In the data rows, 128 means zero.
In each game, the first row plays the second. By how much does the first row win? 15 means about a draw, 30 a big win and 0 a big loss. Wins can go round in a circle. Each row has two weighted sums of its numbers, A and B, taken from their middle values. A row wins by its A times the other's B, less its B times the other's A.
[140 112 142  93 162 103  67 164 105 125  94 109  99 160 156 129  92 169
  67 101]
[160 125  97 124 108 163 134 125 141 131 122 179 134 137 106  96 136 119
 147 125] -> 16
[154 127 151 113 159 113  99 170  94 139  80 111  90 176 182 119 100 179
  75  99]
[169 120  86 156  59 156 136 113 152 133 161 174 122 152  91 139  87 102
 141 103] -> 14
[181 125  72 168  65 188 135 100 148 126 166 158 152 147  95 130  85 109
 149 109]
[138 127 145 121 140 108 116 140  91 178  96 100  97 139 140 155  98 164
  86 118] -> 13
[150 105 102 140  99 158 121 124 144 104 136 160 117 131  98  95 151  90
 145 124]
[ 84 136 155 151 142 121 173  86 138  96 132 112 169  92 110 110 149 126
 148 177] -> 18
[ 86 148 141 132 152 101 155  89 133 131 147 114 155  64 126 115 161  78
 167 140]
[135 135  84 134 123 160 132 130 157 112 127 177 126 164  92 107 126 101
 153 130] -> 5
[146  97  80 132 100 157 127 108 139 111 127 168 124 131 111 107 137 117
 164 104]
[ 71 129 152 145 129  99 166 109 158  91 148  82 130  87 141 125 157 114
 144 180] -> 5
[ 68 144 143 146 136 112 175  90 165  86 139 124 162  98 105 114 181 141
 157 167]
[135 119 151 132 147 106  86 150  99 183  85  86  72 133 138 141 101 162
  91 126] -> 18
[155 139 159  98 154  93  89 185  92 119  77 104  98 159 146 146 101 184
  77  86]
[128 130 134 136 132 127  96 139  98 162  80  65  92 151 127 148 104 171
  86 104] -> 7
[153 124 151  85 134  91  93 173 129 123 105 101  85 168 172 143  91 159
  56 102]
[ 92 128 144 134 127 103 192 104 147  89 136 110 162  77 115 122 139 123
 157 182] -> 14
[144 110  96 121 110 160 113 109 144 102 128 171 126 130 110 102 144 116
 137 129]
[ 68 140 147 127 143 129 174 105 147  94 147  99 133  82 134 110 168 117
 152 173] -> 9
[157 128 152  94 162  89  76 164  81 130  74 118 117 167 154 141 106 182
  67  85]
[146 139 164 133 148 102 107 179  92 178  87  76  95 119 146 155 118 175
  90  97] -> 14
[ 94 101 139 122 151 114 173  86 133 108 144 104 150  90 161 124 159  96
 166 132]
[ 88 160 147 134 138 119 159 104 162  83 149 119 133  92 133 110 144 139
 146 178] -> 9
[139 136 145 119 148  90  87 165 102 175  64  81 100 120 138 160  91 167
 100 120]
[139 147 130 118 135 102  89 138 121 167  78  80  92 159 126 152  86 182
  99 101] -> 14
[156 101  90 153  81 176 122 114 137 154 178 151 139 154 122 155 102  93
 112 103]
[141 125 149 129 145  84  98 169 101 131  92 143  73 152 172 152  90 172
  88  78] -> 15
[ 87 122 158 109 134 123 181 121 142  89 139 127 133  96 123 125 173 131
 131 188]
[ 92 128 134 129 148 111 149 100 139 111 158  98 170 103 161 139 176 101
 168 142] -> 18
[166 125  90 149  57 175 157 121 141 134 169 160 143 168 108 134  90 109
 121 100]
[ 88 139 151 122 149 107 155  87 151 108 122 102 146  94 135 140 155 114
 166 121] -> 16
[142  93  96 133  89 167 117 123 164 128 152 156 126 153 110 118 153  92
 137 134]
[128 113 153 129 161  87 105 159 122 160  73  95 117 146 124 160 101 170
 104 128] -> 13
[151 122 100 140 111 169 128 136 144 122 139 172 112 149 119 108 189 115
 148 148]
[151 129  84 155  69 158 126 113 175 149 166 158 125 161 108 119 112 111
 137  98] -> 15
[132  83  87 149 111 150 124 133 145 128 143 162 114 132 104 108 157  95
 145 130]
[164 119  98 125 113 176 118 143 156 139 139 147 106 145 104 111 154 105
 131 129] -> 17
[ 93 127 137 126 135 123 179  94 143  79 140 123 166  83 110 103 163 122
 145 191]
[150 134 153 106 150  83  73 194  76 141  70 123 100 168 156 123  93 183
  78  91] -> 15
[ 86 138 151 116 135 100 153  86 123 113 157 112 148  86 160 133 156  79
 148 142]
[154 122  88 149  58 183 123 103 144 140 162 156 139 157 102 145 103 110
 131  90] -> 13
[ 85 127 131 104 169 113 141  94 134 106 149 118 158  99 135 142 148  84
 151 146]
[164 139 149  98 164  87  83 182  78 141  77 107 105 170 159 124  99 187
  68  96] -> 14
[152 110  93 128 103 167 117 123 120  99 140 164 115 121  99 110 160  97
 136 124]
[130 186 139 145 150 102  88 158  87 176 110 103  95 132 153 159  84 164
  94 111] -> 16
[148 125  90 131 102 166 115 110 139  94 138 153 123 142 104  97 157 112
 142 134]
[ 91 153 150 121 157 116 150 109 152 126 141  90 161 101 116 122 152  83
 162 142] -> 29
[ 76 141 137 130 168 111 157  98 147 131 151  94 176  88 142 147 170 104
 155 148]
[152 142 148 118 152  96  95 190  97 127  70  98  73 162 148 135 137 171
  63 119] -> 20
[167 112  74 139  66 173 133 124 145 138 154 168 141 159 117 124  97 114
 129 102]
[148 118 102 122 110 159 102 111 135  93 135 172 147 138 116 107 164 109
 146 143] -> 12
[158 114  82 125 103 165 133 127 123 123 143 149 125 143 103 109 143 111
 142 129]
[ 87 138 154  92 159 123 168  91 130 125 150 119 169  88 149 138 164  97
 159 127] -> 22
[175 108  79 161  52 175 136 109 156 131 164 142 140 149 116 142  86 103
 131  92]
[161 119 150  98 157  92  60 159  89  99  98 115  96 154 164 136 105 179
  78  80] -> 12
[147 117 163 125 150  84  98 175  87 143  96 114 112 171 168 142 119 175
  91  98]
[184 112  77 121  64 193 149 121 143 145 161 174 133 160 124 115  83 107
 134 105] -> 17
[ 86 121 159 116 144 105 166 104 158  95 146 137 150  93 117 118 145 138
 150 196]
[133 122 152 104 156 102 119 170 110 158  77  86  75 140 109 174 113 162
  89  90] -> 19
[ 84 147 146 130 145 111 141 100 114  92 137 110 150  88 153 147 172 118
 161 140]
[159 134  77 145  81 180 100 127 136 136 163 177 127 153  76 130 101 107
 138  85] -> 13
[160 102  74 148  76 161 136 133 161 144 169 178 124 152 106 135  98 103
 138  99]
[145 111 158 107 159  92  87 175  68 140 106 107  95 177 193 133 105 169
  80  79] -> 15
[166 123  76 140  59 170 143 123 148 146 162 163 126 165 122 117  96  90
 133  90]
[140 119  96 119 106 171 114 136 124 118 143 164 117 135  94 112 161  99
 145 129] -> 9
[145 139 148 135 142 124 104 153  95 176  73 106  87 142 118 180 100 185
  86 120]
[ 71 134 137  98 161  98 162  86 125 120 160 120 155  94 148 146 140 100
 156 140] -> 11
[180 101  78 144  84 178 123 116 149 156 161 178 132 164 126 136  78  83
 131 107]
[ 91 135 146 119 140 106 150  91 113 107 146  88 176  99 140 156 140 100
 162 140] -> 7
[153 136 157  95 162  90  88 184 101 135  96 104  93 167 164 130  97 193
  87 100]
[155 129 159 100 164  95  75 169  93 129  82 102  99 173 190 136 104 173
  73 101] -> 18
[150 134 157  88 162  92  88 180  80 141  86  95  92 186 161 134  98 178
  73 109]
[ 92 150 153 137 136 114 194  99 150 116 167 100 172  87 119 131 145 136
 153 188] -> 9
[ 99 151 148 104 154 117 154  98 121 126 163 106 156 100 142 133 168  96
 184 144]
[ 90 143 168 154 139 100 192 102 134 130 140 128 185  91 110 136 117 119
 147 177] -> 17
[131 150 143 131 148 111 112 180  99 176  74 101  82 112 138 167  96 167
  89 117]
[119 151 146 114 157  96 105 146 109 199  75  99 103 139 140 129  95 175
  90 110] -> 16
[ 95 137 153  97 149 113 142  92 139 128 135 138 161  88 161 130 141 103
 173 148]
[144 148 143 139 164  93 107 130 107 166  78  86  86 132 119 166 119 176
 100  93] -> 19
[159 119  79 144  63 175 120 113 156 134 163 173 132 163 120 144 100 112
 125  99]
[163 102  79 146  57 176 114 124 160 150 179 169 138 160  89 144 107 103
 131 103] -> 17
[145 137 101 146 103 155 129 114 115 115 151 159 130 132  71  84 162  93
 133 131]
[152 105  74 135  58 179 125 124 137 147 152 160 118 168 106 112  94 108
 110 109] -> 1
[ 73 124 154 156 140 111 172  82 157 120 147 124 169  83 133 109 167 134
 155 182]
[123 164 159 127 147 112 101 170 109 167  88  98  94 122 140 175 101 169
  94  98] -> 3
[ 92 143 159 126 140 118 174  93 164  96 154 113 151  94 116 113 151 138
 156 185]
[131 145 136 126 141  96  83 149  74 150  87 107 103 136 141 143 108 181
  98  96] -> 27
[177 112 154  92 155  99  87 169  85 127  89 112 109 155 153 144 113 184
  73 107]
[154 125 104 132 108 165 119 140 151 114 126 177 116 136  99  80 146 107
 148 125] -> 21
[156 117  69 155  69 163 123 100 165 148 166 164 139 149  99 128 102 108
 136  91]
[163  95  99 100 109 162 119 121 130 123 120 159 135 144 101  84 158  94
 136 115] -> 16
[155 122  81 136  60 180 132 126 174 136 161 182 142 159 111 133  65 108
 122 103]
[131 148 137 135 155  96 116 167 117 185  84  82 106 111 135 173 111 180
  80 118] -> 21
[ 93 120 139 108 148  98 178 115 146 103 139 121 152  86 151 137 159 101
 157 122]
[135 107 145 141 144 104  82 143 115 165  81  96 117 122 138 176 107 155
 104 104] -> 14
[149 112 160  94 163  97 105 181  79 124  90 133  82 166 155 114 106 180
  70 106]
[ 85 140 140 119 158 107 165 100 130 122 147 106 146  95 141 141 170  95
 156 131] -> 14
[143 109  91 135  78 177 123 101 160 149 164 176 143 164  95 105  99 100
 129  97]
[ 99 110 158 132 128 112 185 106 150  88 150 104 163  94 110 118 165 114
 159 175] -> 13
[131 108  80 140 106 157 119 129 150 115 147 156 129 149 116  87 167  95
 151 131]
[162 132  80 168 115 162 105 118 145 103 135 166 145 162 121  92 154 115
 140 117] -> 16
[135 128 141 132 161 112 108 170 150 179  81  92  89 133 148 159 127 162
  92  98]
[142 113  88 123  95 171 112 150 126  98 150 161 135 135  90 107 150 124
 150 143] -> 21
[155 159 170 120 146  98  71 187  74 116  93 113  89 163 176 143 108 194
  77  96]
[158 115  73 138  73 171 141 101 150 153 169 167 125 126 127 135  72 109
 140  97] -> 12
[142 132 151  98 160  96  80 195  65 123  74 128 115 167 163 160 111 174
  53 126]
[152  91  77 141  71 184 102 131 153 132 173 149 123 152 108 114  86 100
 138 101] -> 16
[155 115  99 126 124 160 122 117 144 134 145 152 107 139 110  89 168 104
 129 141]
[ 82 120 166 135 141  98 164  95 121 115 135 139 155  82 111 119 146 126
 151 198] -> 12
[143 171 153 119 144 101 117 146 125 154  75 110 111 144 132 158 104 163
  90 116]
[ 85 114 167 124 148 127 161  89 132 102 158 128 178  91 111 112 161 134
 142 190] -> 19
[158 121 153 126 151  87  79 185  98 106  87 141  89 150 136 112 119 175
  81 106]
[127 117 104 128 101 159 142 112 148 112 139 155 126 158 118 106 148  95
 125 128] -> 11
[162 137  81 147  66 182 138  94 140 150 174 146 139 145 122 126  85  88
 119  85]
[130 148 146 149 154  92 105 167 105 163  70  99  89 147 134 165  94 172
 116 102] -> 18
[124 149 153 142 153 103  95 179 110 162  68  92  85 132 131 175  87 154
  94 107]
[ 77 118 134 105 156 114 146  59 123 113 131 106 137 104 125 112 154 106
 163 133] -> 14
[ 95 148 155 123 153  96 162 105 150 103 150 107 160  86 150 122 160  84
 176 158]
[150 133 158  83 149  86  74 191  69 112  79 111 100 179 181  99  96 173
  72  98] -> 7
[ 72 150 158 120 148 126 163  87 142 115 146 100 170  87 120 117 141 128
 155 205]
[146 146 147 136 156 107 102 159  85 177  87 104  97 114 153 157 123 158
  96 111] -> 13
[ 83 131 159 134 158 117 193  92 158 112 139 106 150  96 142 136 136 132
 147 178]
[100 139 139 127 159 104 158  96 126 133 138 106 170  99 139 125 148 118
 157 152] -> 13
[ 77 147 141 119 160  96 143 121 113 125 146 110 163  82 154 131 168  97
 166 146]
[ 87 150 151 129 154 107 156 105 125 122 166 107 162  94 131 128 175 104
 168 137] -> 15
[ 88 124 163 151 132 110 171 108 165 122 151 146 142  87 145 118 158 133
 151 180]
[146 123 167 110 154  97  84 185  93 121  85 116  98 154 166 146  96 180
  63  97] -> 12
[144 118 135 128 153 121 100 154 111 164  74  84 104 135 125 154  86 167
  93 113]
[100 129 143 115 157 101 179  88 144 146 149  98 162  87 149 124 177 104
 155 144] -> 15
[152 116 101 135 116 156 125 117 145 114 135 170 122 134  98 118 147 111
 137 114]
[159 133 156  93 145  89 107 174  82 121  86 141 105 155 175 142 103 172
  76  98] -> 15
[153 112 100 104 102 178 140 141 135 113 141 175 126 141 117  98 135  98
 151 139]
[142 104  78 133 126 160 136 147 130  99 141 157 121 149 113  99 155 109
 134 142] -> 9
[170  99  72 141  64 176 128 132 159 127 161 171 146 156 127 130  88  98
 130 109]
[137 137 148 142 145 109  91 155  91 189  70  95  98 149 128 140 104 164
 112 105] -> 14
[ 94 143 140 137 146  88 129 109 130 120 140 125 164  93 163 156 176  99
 179 153]
[133 117  93 113  98 167 126 124 144 107 135 140 102 151 113 102 177 109
 132 118] -> 24
[ 85 127 151 129 131 100 170  97 126  91 166 116 148 102 128 114 144 128
 168 196]
[ 94 121 133 111 149 100 148 108 121 122 156 105 129  90 162 148 135  94
 156 148] -> 15
[ 82 141 134 109 156  97 142  90 121 122 143 109 156  87 152 128 146  98
 151 155]
[142 113  89 125 108 170 135 116 147 117 136 179 100 149 128  75 145 117
 141 127] -> 15
[179 100  72 138  70 170 121 103 155 152 181 159 160 154 106 136  85 114
 134 115]
[142 147 150 134 164 104  94 169 128 179  67  92  87 134 142 166 100 147
 103 103] -> 17
[158 122  73 147  70 183 143 119 149 150 169 154 157 142 101 129  87  93
 116  88]
[ 92 107 147 138 125 123 165 102 125  97 157 116 142  85 115 127 152 133
 144 186] -> 15
[135 144 145 133 152 111  94 165  93 187  73  89  94 130 118 142  80 170
  96 109]
[169 103  80 165  85 163 125 122 153 135 145 143 138 174 112 129  92  89
 127 100] -> 8
[162 112  81 136  57 182 115 105 141 161 161 178 159 139 108 133  84 110
 127  94]
[144 107 164  97 151  86  80 188  87 147  93 116  79 160 157 132 111 161
  81  95] -> 15
[147 121 156 113 149 103  83 193  90 116  75 133 108 160 158 130  97 177
  83 104]
[135 160 137 114 155 109 117 163 120 152  90 109  87 144 131 148  99 167
  84 119] -> 16
[155 126  89 118 128 174 129 131 160 101 127 157  97 140 120  90 164 113
 136 135]
[163 122 106 146  74 164 121 110 150 154 146 180 134 172 108 137  88 107
 125 102] -> 17
[ 93 153 150 109 161 108 149  94 126  96 154 118 158  68 142 171 136  91
 155 160]
[165 112  80 145  61 178 153 129 168 145 178 154 124 143 128 140  77 105
 126  95] -> 15
[150 129  91 131 102 161 141 136 134 118 140 170 127 141 118 104 142 121
 150 129]
[ 82 132 148 155 153 106 188  90 138  90 148  84 160  92 109  86 171 126
 149 176] -> 14
[156 144 141 146 142 108  94 159  96 195  70 108  86 140 143 129  81 170
 102 120]
[138 127  82 126 106 167 130 116 126 133 134 146 116 149 127 112 156 102
 137 127] -> 21
[ 80 141 146 125 157 112 146  95 107 129 143 136 163  97 132 129 150  97
 154 147]
[160 115 159 100 153  84  84 182 105 123  86 123 105 166 159 102  94 171
 106  95] -> 12
[170 129  79 156  61 171 135 113 159 144 167 169 125 140 127 143  86 114
 134  87]
[134 149 138 126 149 110  86 163  84 166  79  71  92 129 117 147 101 160
  93 119] -> 16
[127 149 152 129 146 103 136 157 114 193  76  86 105 138 125 150  93 165
  78  92]
[119 143 158 135 150 107  98 174 115 169  91 108 105 153 114 145  79 178
  92 109] -> 21
[ 83 135 135 121 146 117 150 107 119 124 131  99 154  67 161 159 149 100
 158 148]
[149 124 161  85 164  85  80 186  91 125 100  93  92 165 169 136 105 179
  80  74] -> 15
[152 113  92 120 117 167 118 133 134 119 157 181 127 133 115 110 135 115
 139 121]
[156 124 165 114 150  77  64 197 100 122  86 115  81 179 161 124  92 169
  72 101] -> 13
[148 137 160 119 149 101  97 178  76 126  81 105  88 157 157 126 109 171
  68  95]
[155 141 161  90 147  73  74 163  98 135  87  99  90 161 161 144  89 182
  74  90] -> 14
[130 148 160 124 159  97 129 149  88 194  80 100  77 121 140 169 103 159
  69 102]
[ 91 111 151 144 127 114 162  96 135 112 144 116 150  52 127 116 151 116
 155 191] -> 20
[156 107 100 117 100 160 123 120 129 116 141 178 127 151  98 108 154 123
 153 134]
[137 135  99 129 107 176 113 102 121 116 133 169 128 142 111 112 135 112
 140 105] -> 18
[ 92 127 140 124 152 105 159 108 143 102 150 103 142 100 134 109 144 108
 168 144]
[ 96 129 151 135 143 106 176  97 169 106 143 120 148  98 128 133 172 134
 152 186] -> 23
[ 98 126 159 128 148 118 178 116 115  84 141 128 165  89 108  91 145 132
 163 186]
[ 75 153 150 143 134 124 174 114 133  83 154 115 157  99 134 126 176 122
 162 173] -> 24
[129 135  96 146 101 163 108  97 148 129 141 130 115 142 107 115 145 104
 146 120]
[116 161 145 132 139 121 102 137 100 147  81  85 102 133 124 156 112 164
  89 108] -> 13
[166 100  77 152  60 166 122 101 169 149 157 160 142 140 103 126  74  98
 153 106]
[161 118 147 122 154 101  69 168  88 137  79 115  89 150 140 140 107 179
  71  89] -> 14
[ 92 134 145 108 168 126 146 106 134 112 143 100 155  88 132 145 156 101
 160 145]
[144 125 173  80 144  94  83 174  78 121  96 126 121 166 158 138 117 193
  79  92] -> 15
[139 135 145 116 152 106  94 165 102 174  83 101  84 167 136 159  87 153
  99  99]
[ 78 115 150 116 144 100 194 107 154  96 151  94 147  89 128 115 159 125
 160 180] -> 13
[ 78 141 154 133 139 105 181  89 126  84 146 121 145  90 104 129 160 131
 147 179]
[131 150 141 109 165 107  78 155 105 202  88  93  82 132 118 167 108 164
 100 125] -> 15
[136 138 142 136 149 115 107 151 109 181  73 102  97 160 131 141 111 168
  99 103]
[123 122  90 120 112 151 119 140 158 118 138 180 103 136 123  90 163 103
 148 127] -> 14
[162 123  94 114 105 175 121 154 139 118 126 186 118 132 112 112 146  99
 140 129]
[153 129  99 106 102 155 104 117 151 134 144 167 136 121 120  65 154 107
 136 112] -> 17
[152 138 164  94 172  95  86 175  63 138  74 113  86 156 177 116  88 173
  82  95]
[ 88 138 135 124 153 111 158 104 117 119 147 112 160  82 155 142 155  89
 171 150] -> 16
[174 128  76 131  70 156 128 110 142 144 176 171 145 159 107 129  75  94
 130  95]
[102 151 151 116 150 111 144 100 133 118 151 111 147  84 149 119 152  81
 163 139] -> 28
[147 114  88 124 102 169 122 117 130 149 138 162 126 152  90 113 160 102
 131 136]
[ 73 138 148 111 163 134 151 118 123 118 152 112 180  75 142 143 164 100
 148 134] -> 20
[ 87 148 153 106 159 106 162 101 128 124 135 124 175  66 144 115 163  97
 145 143]
[156  91 101 122 114 157 121 133 135 124 124 167 116 129 105 100 163 104
 161 136] -> 6
[141 117 161 107 155  95  77 187  81 150  84 128  88 179 168 118  77 197
  74  93]
[ 93 130 153 144 140 119 180  92 155 106 156  92 152  92 121 119 152 126
 149 184] -> 20
[ 72 123 140 119 149  93 142 108 128 114 161 124 157  71 132 142 160 107
 176 145]
[ 86 148 138  81 154 106 165 130 107 112 143 123 166 101 158 143 156  97
 156 147] -> 12
[141 157 158 152 143  96  97 154 109 183  66  97  81 129 122 151 108 158
  93 108]
[150  99 151 114 165  98  97 200  81 138  72  68  85 174 175 134  76 180
  83 108] -> 15
[138 108  82 163  65 192 133 143 141 142 154 164 146 154 106 116 113  93
 142 111]
[102 138 146 123 152 103 138  94 120 118 154 109 171  86 162 144 153 107
 148 143] -> 16
[ 80 120 158 130 153 117 184  93 157  84 149 108 130  91 109 141 166 122
 150 176]
[148 123 147 128 147  90  96 169  91 105  85 109 103 163 167 144 105 185
  64 103] -> 21
[164 138  85 129  69 183 128 113 150 146 170 175 161 160 115 131  88 109
 127  90]
[151  93  96 139 119 168  81 131 145 124 150 161 113 161 104 115 151 104
 138 127] -> 12
[175 125  91 144  76 165 152 136 166 158 173 170 138 148 115 143  81  98
 130  93]
[ 78 138 161 123 135 114 200 104 144  81 161 109 157  93 107 120 153 127
 160 183] -> 25
[ 75 143 141 147 133 116 192 101 147  85 131 118 134  83 136 131 139 117
 156 165]
[151 121  92 134 120 176 139 145 137 125 137 159 147 143 132 105 164  94
 127 103] -> 10
[165 129  86 151  65 167 129  98 176 150 161 173 104 155 140 150 103 113
 112  99]
[133 160 152 108 155 106  99 151 114 146  67 106  96 128 105 160 100 174
  96 120] -> 14
[ 91 137 137 128 159 121 160  91 124 110 144 130 165  83 150 101 178  99
 163 132]
[141 133  97 122  93 164 117 130 152 133 150 168 137 119  77  87 170 119
 135 117] -> 13
[165 136  81 171  74 163 111 104 146 142 167 178 120 151 124 123  61 105
 143 108]
[145 130 133 121 143  97  95 151 109 176  76  84 107 130 122 162  90 164
 104 119] -> 16
[161 115 151 106 148  90  94 177 104 117  78 117 113 167 176 133 120 177
  61  90]
[157 102  88 172  77 168 143 126 178 131 153 145 132 154 127 134 101 105
 130 103] -> 16
[ 97 146 130 114 146 106 146 121 114 110 143  96 171  94 152 129 157  86
 170 164]
[ 92 132 138 101 165 111 137 100 129 125 148 106 167  79 158 130 153 100
 153 140] -> 17
[ 86 127 154 139 133 114 163 104 148  79 130 102 131  86 130 123 159 136
 169 185]
[155 130 152  96 160  96  68 168  83 130  83 113  86 191 163 123 112 183
  69  90] -> 25
[174 128  92 137  63 170 135 124 147 171 181 167 138 154  99 143 102 101
 136 100]
[138 111  77 164  61 179 121 122 160 133 148 142 119 163 132 133 104 102
 133 114] -> 7
[162  96  72 142  81 183 164 113 157 132 156 168 137 165 108 129  99 119
 136  94]
[133 138 154 141 140  98 116 158 118 194  76  83 103 138 152 154  97 161
  96 104] -> 14
[ 89 142 153 160 143 135 177  82 152 120 167  99 165 108 120 113 149 125
 160 174]
[125 144 156 116 146  94  92 162 117 144  79 122 117 131 127 164  96 177
  90 129] -> 16
[101 122 147 122 154 118 148  75 129 123 154 119 166  85 147 142 166 105
 163 149]
[ 93 127 140 124 151 108 164  99 132 111 159 137 153  78 142 148 161  94
 156 144] -> 10
[ 91 145 139 143 144 103 148  98 132 109 164 107 161  81 153 139 178 104
 170 146]
[162 100  72 157  70 180 138 132 147 169 165 159 123 163  99 149 108  85
 124  99] -> 17
[ 88 130 159 138 138 126 192 102 143  93 137 132 161 100 119 119 132 124
 156 200]
[ 82 118 159 136 135 110 172  97 119  98 145 104 155 105 116 127 140 131
 160 184] -> 23
[ 90 143 152  88 164  93 157 101 134 118 156 125 145  85 131 128 170 103
 168 148]
[141 110 100 103 106 159 115 126 149 105 126 159 137 131 112 106 137 105
 146 128] -> 9
[121 142 153 134 155 100 106 159  90 160  92 106 101 149 113 177 130 166
  65 126]
[128 138 147 148 148 106 109 162 102 171  82  95 118 155 118 174 101 170
 106 117] -> 16
[136 164 149 141 161 111 120 160 116 148  76  97 113 147 123 170  89 172
  79 122]
[170 131  80 139  63 177 111 108 162 155 168 171 148 149 102 144  81 114
 132 113] -> 15
[146 111  97 150 102 160 110 121 134 121 142 154 160 132 102 114 148 117
 134 144]
[172 113  77 149  75 185 130 117 149 146 147 184 144 153 115 139  70  94
 129 121] -> 20
